Some points:
array([ 1.065, -0.276, -0.274, -0.390, -0.597,  0.118, -0.159,  0.489, -0.817,  0.257,  1.608, -0.105, -0.387, -0.562, -0.222, -0.319,  0.296,  0.004, -0.287,  1.140,  0.843,  3.975, -0.216, -0.490])
array([ 0.122,  0.281, -0.788, -0.364, -1.179, -1.782,  0.848, -0.314, -0.380, -0.087,  0.162,  1.260,  1.622, -0.587,  0.515,  1.066,  3.119, -0.297,  0.222, -0.647,  0.013, -0.305, -0.747,  0.002])
array([-1.315, -0.375, -0.487,  1.683, -1.052, -0.803,  0.748, -0.570, -0.946,  0.335,  1.406,  1.254, -0.869, -1.085,  0.034,  1.452, -0.829, -0.224,  1.571,  0.441, -0.608,  1.101, -0.849, -0.165])
array([-0.788, -1.020,  1.779,  0.091, -0.987,  1.142, -0.088,  1.727, -0.510,  2.758, -0.367,  2.035,  1.406,  2.184,  0.517,  0.834, -0.758, -0.686,  0.178,  0.272, -0.178, -0.218,  1.480, -0.273])
array([-0.142, -0.360, -0.937, -0.989,  0.752,  0.201,  1.147, -0.340, -0.316, -0.475,  3.185, -0.167, -1.592,  0.113, -1.106,  1.715, -1.098, -0.690, -0.511, -0.453,  0.185, -1.207, -0.480,  0.034])
array([ 1.790, -0.239, -0.394, -1.043, -0.045,  0.151, -0.851, -0.093,  0.348, -0.442, -0.705, -0.028, -0.064, -0.641, -0.994, -0.663, -0.792, -0.650, -0.527,  2.203, -0.615, -0.858, -0.391, -0.971])
array([-0.258, -0.133, -0.269, -1.415,  0.480, -1.283,  0.052, -0.740,  2.633, -0.602, -0.088,  0.485,  0.145,  1.578, -1.381, -0.457, -1.227, -1.022, -0.393, -1.371,  0.025,  1.488,  0.857,  0.261])
array([ 0.008,  1.833,  0.056, -0.739,  1.113,  0.145,  1.209, -1.449, -0.601, -0.347, -0.516, -0.457, -0.059,  0.262, -0.555, -0.671,  1.554, -0.714,  0.865, -0.688, -0.231, -0.794,  0.991, -0.794])
array([-0.639,  2.058, -1.005, -0.007, -1.008, -1.577,  0.354,  0.500,  0.416, -0.212,  0.711, -0.686,  1.705,  0.056,  1.114,  1.439,  1.727, -0.169, -1.252, -0.798, -0.601, -0.360, -0.282, -0.640])
array([-0.317, -0.341,  0.554, -0.893,  0.022, -1.344,  0.609,  0.149, -0.550,  0.193, -0.739, -0.351, -1.728, -1.231, -0.587, -0.817,  0.279, -0.128, -0.883, -1.234, -0.110, -0.613,  2.696, -0.486])
array([ 0.896, -0.877,  0.008, -0.897,  0.410, -0.814, -0.346, -0.201,  0.061, -0.931, -0.264, -0.956, -0.118,  1.597,  3.346, -0.518, -0.142, -0.293,  0.272,  0.181,  0.334, -0.196,  0.059,  3.158])
array([-0.568,  0.291, -0.787, -0.766, -0.523,  0.263,  3.261, -0.006, -0.239,  0.002,  1.645, -0.594,  0.283, -0.797,  1.396, -0.641, -0.947, -0.623, -0.970, -0.569, -0.229, -0.921, -0.800, -0.754])
array([ 0.139, -0.330, -0.827, -0.883, -0.575,  0.426,  2.129, -0.758, -0.014,  0.211, -0.815,  0.027,  0.248, -1.368,  1.613, -0.486, -1.039, -0.711, -0.512,  0.412,  1.379, -1.080, -0.764, -1.076])
array([-0.280, -0.231,  2.865, -0.717,  1.248,  1.402, -0.607,  1.101, -0.140,  0.560,  0.558, -0.061,  1.921, -0.115, -0.032,  1.006,  0.642, -0.031, -0.647, -0.856, -0.339, -0.286, -1.205, -0.018])
array([ 0.541,  0.283,  2.507, -1.010, -0.708,  1.191, -0.714,  0.888, -0.702, -0.575, -1.358, -0.207,  1.621, -1.201, -1.224,  1.823, -0.594, -0.353, -0.107, -1.386, -0.454, -0.268, -0.330, -0.012])
array([-1.008, -1.063,  2.683, -0.574,  2.012,  1.431, -0.524, -0.041,  0.178,  2.762,  1.980,  0.539,  1.908, -0.007,  1.054,  0.485,  0.986,  0.096, -0.809, -0.476, -0.254, -0.324, -0.876, -0.049])
array([ 1.273,  0.115,  0.048,  0.401, -0.812, -0.187, -0.368, -0.116, -0.751,  0.094,  1.440, -0.434,  0.052, -0.554, -0.222, -0.761, -0.192, -0.104, -0.256,  0.278,  0.660,  3.281, -0.043, -0.795])
array([ 0.736, -0.169, -1.690,  0.965, -0.626,  0.398, -0.964, -1.392, -0.942,  3.641, -0.972, -0.769, -0.574,  1.667,  0.047, -0.594, -0.255, -0.557, -0.355, -1.371, -0.644,  0.688, -0.639, -0.472])
array([-0.648,  1.507, -0.473, -0.016,  2.794, -0.119,  1.603,  0.202, -0.167, -0.419, -0.576, -0.508,  0.716,  0.192, -0.370, -1.024,  1.195, -0.490,  3.141,  0.048, -0.597,  0.052,  0.406, -0.721])
array([-1.271,  0.331, -0.340,  0.145, -0.026,  0.135, -1.337, -0.353,  2.994, -0.617, -0.301, -1.042, -0.528, -0.099,  2.753, -0.780, -0.530,  0.040, -0.120, -0.380, -0.385, -0.047, -0.304, -1.148])
array([-1.254, -0.364, -0.465, -0.805,  0.071, -0.113, -0.970, -0.488, -0.674, -0.313, -1.122, -0.308, -0.487, -1.322,  0.760, -0.355, -0.667, -0.498, -0.891,  1.453, -0.850,  0.009, -0.418,  0.309])
array([ 1.087, -0.423,  1.058,  1.611, -1.102,  0.084,  1.357, -0.124,  1.066,  0.279, -1.029, -0.354, -0.140, -0.716,  0.125, -0.493,  0.194, -0.424,  0.303,  1.298,  4.112, -1.064, -0.331, -0.188])
array([ 0.298, -1.305, -0.604,  1.313, -0.280,  0.804,  1.484, -0.902, -0.185, -0.852, -0.544,  0.793, -0.477,  0.494, -1.608, -0.334,  0.037, -1.291, -0.373, -0.754, -0.884,  0.696, -0.283,  3.149])
array([-0.287,  0.186, -0.246,  0.153, -0.267,  0.622, -0.624,  1.834, -0.830, -1.629, -0.425,  2.505, -0.282,  0.768,  0.554, -0.554,  1.137, -0.541, -0.178, -1.058,  0.098, -0.491, -1.932, -0.691])
array([-0.880,  1.195,  0.193, -0.882, -0.782, -0.433, -1.053, -0.356, -0.630, -0.086, -0.602, -0.463, -0.127, -0.486, -0.990, -0.948, -0.653,  0.374, -0.521,  0.500, -0.098, -0.606, -0.252,  1.008])
array([-0.140, -0.302, -0.216,  0.054, -0.303, -0.102,  2.043,  0.804, -0.149,  0.025, -0.359, -0.294, -0.570,  0.547, -0.598, -0.148, -0.178,  3.985, -0.549, -0.098, -0.378, -0.362,  1.452, -0.112])
array([-0.226, -1.039, -0.289, -0.030, -0.585,  0.051, -1.032, -0.739, -0.541, -0.525,  0.510, -0.930, -0.082,  0.038, -0.759,  0.465,  1.198, -0.112,  1.797,  1.748, -0.650, -0.787, -0.318, -0.405])
array([-0.577,  0.605, -0.496, -0.798,  2.003,  0.045,  1.485, -0.100, -0.399,  0.151, -1.149, -0.184,  0.857, -0.527,  0.071,  0.235,  0.629, -0.208,  4.616,  0.908, -0.555,  0.938,  0.244, -0.447])
array([-0.513, -0.781, -0.119, -0.731,  0.036, -0.448, -1.446, -0.364, -0.675, -0.618, -1.045, -0.704, -1.546, -0.839,  0.535,  0.731,  2.457, -0.321,  0.166, -0.846,  0.034, -0.270, -0.136, -0.610])
array([-0.775,  2.356, -0.361,  0.164, -0.771,  1.000,  0.213, -0.269,  1.260, -0.232,  0.401, -0.370, -0.607,  0.539, -0.784,  1.068, -0.030, -0.344, -0.501,  0.555,  2.909,  1.571,  0.198, -0.111])
array([ 2.113, -0.947,  0.296, -0.819, -0.581, -0.222,  0.983, -0.470,  0.725, -0.921, -0.391, -0.849, -0.203,  1.696,  3.603, -0.149, -0.078, -0.146, -0.114,  0.783, -0.659, -0.175, -0.086,  1.714])
array([-0.532, -0.161,  2.460,  1.941, -0.595, -0.959,  1.484, -0.759, -0.381, -0.397, -0.030, -0.995, -0.778, -0.577, -0.681, -1.001, -0.697, -0.677, -0.445, -0.946, -1.333,  0.828, -0.551, -0.754])
array([ 0.174,  0.146, -0.057, -0.389,  0.102, -0.559, -1.003, -0.073, -0.665, -0.399,  1.582, -0.532, -0.207,  0.264, -0.954, -1.507, -0.019, -0.642, -0.913,  2.439, -0.784, -1.309, -0.313, -1.201])
array([ 1.311,  3.707,  0.232,  2.547,  2.127,  0.077, -0.601, -0.107, -0.253, -0.116, -0.018,  0.587, -0.324, -1.016,  1.339,  0.348, -0.749, -0.129, -0.498,  0.774, -0.427,  0.028,  0.330,  3.285])
array([ 0.704, -0.345,  0.229,  2.232,  2.955, -1.176,  0.192, -0.385, -0.467, -0.179, -1.317, -0.079, -0.050,  0.250, -0.698,  1.215, -0.432, -0.623, -1.394,  2.017,  3.211,  1.402, -0.325, -0.995])
array([-0.581, -0.395,  1.066,  0.183, -0.524,  1.209, -0.500,  1.218, -0.720,  0.609, -0.365,  2.011, -0.560,  2.357,  0.694,  0.448, -0.439, -0.573,  0.010, -0.309, -0.337, -0.389,  0.424, -0.800])
These points spread out most along one direction. For each point below, how far along it does it lie, from 0 to 99? The average is 50, and the first point in the table lies past the average. One standard deviation of the points above along it is 16.
array([ 0.506, -0.116, -0.372, -0.334, -0.537, -0.914, -0.800,  0.158,  2.587,  0.036, -0.448,  0.938,  0.501,  0.400, -1.480, -1.338, -0.686, -0.592,  0.072,  0.361, -0.100, -0.899, -0.847,  0.396]) 53
array([-0.129, -0.640, -0.925,  0.059,  0.027,  0.622, -0.914,  1.191, -0.537, -0.646, -1.157, -2.296,  1.594, -0.338, -0.895,  2.594,  0.862, -0.270, -0.790, -0.979, -0.435, -0.441,  0.561, -0.169]) 40
array([ 1.928, -0.390,  0.142,  2.266, -0.333,  0.001, -0.217,  0.377, -0.394, -0.806,  1.408, -1.180,  0.186, -0.370, -0.648, -1.620, -0.302, -0.276,  0.002, -1.451,  0.610,  1.838, -0.587, -0.692]) 62
array([ 0.080, -0.587, -0.158, -0.409, -0.791, -0.883, -1.524, -0.390, -0.375, -0.613,  3.360, -0.686, -0.717, -0.229, -0.489,  2.077, -1.381,  0.120,  2.854,  0.168,  0.742, -1.404,  0.150, -0.149]) 52
array([ 1.157, -0.222, -0.098,  0.085, -0.336,  0.293, -0.528,  0.161,  5.750,  0.364, -0.491,  0.058, -1.116, -0.873, -0.921,  1.218,  0.786, -0.129,  0.144,  0.288, -1.229, -0.222, -0.323, -0.572]) 53
array([-0.072, -0.226, -0.538, -0.248,  0.090, -0.440, -1.726, -1.100, -0.361, -0.633, -0.479,  1.409,  0.295,  0.217, -0.417, -0.780, -0.692,  4.025, -0.002, -1.268,  0.440, -0.346, -1.515, -0.331]) 47
array([-0.312, -0.587, -0.241, -0.057,  0.081, -0.794,  1.222,  2.013, -0.238,  0.007, -0.571, -0.092, -0.587, -0.056, -0.386, -0.277, -0.550,  3.686, -0.390, -0.405, -0.233, -0.264,  1.049, -0.176]) 49
array([-1.941, -0.541, -0.366, -0.832, -0.186, -0.328, -0.755,  0.519, -0.508, -0.164, -0.865, -0.666, -0.468, -0.924, -0.720, -1.023, -0.626, -0.549, -0.550,  0.504,  0.036, -0.167, -0.700,  1.817]) 54
array([ 1.984,  1.357, -1.086,  0.144,  1.420,  0.100, -1.013,  0.347, -0.719,  3.504, -0.526, -0.118, -1.260,  0.012,  0.646, -0.513, -0.501, -0.198,  0.989, -0.798, -0.395,  0.081, -0.447,  1.671]) 51
array([-0.720, -0.631,  0.487,  0.859, -0.473,  1.276, -0.847,  0.549, -0.803, -0.941, -0.670,  1.816, -0.080,  2.378,  1.085,  0.145, -0.985, -0.767,  0.068, -0.532, -0.377, -0.310,  2.030, -1.104]) 31
array([ 0.043, -0.407, -0.214, -0.259, -0.254,  0.335,  0.869, -1.253, -0.120, -0.369, -0.360,  1.068, -0.240,  0.888, -0.514, -0.141, -0.045,  4.542, -0.371, -0.169, -0.235, -0.050,  0.495, -0.327]) 50
array([-0.376, -1.304, -1.583,  0.971,  0.177,  1.502, -1.043,  0.371,  0.092, -0.551,  1.256,  1.583,  1.726, -1.881, -0.357, -0.679,  1.059, -0.731, -0.544, -0.616, -0.036, -0.595,  4.236,  0.218]) 43
array([-1.399,  0.877,  0.038, -0.569, -1.081,  0.254, -0.740, -0.349, -0.411, -0.090, -0.547, -0.903,  0.041, -0.094, -1.210, -0.770, -0.043,  0.912, -0.615,  1.687, -0.394, -0.347, -0.369,  1.672]) 55
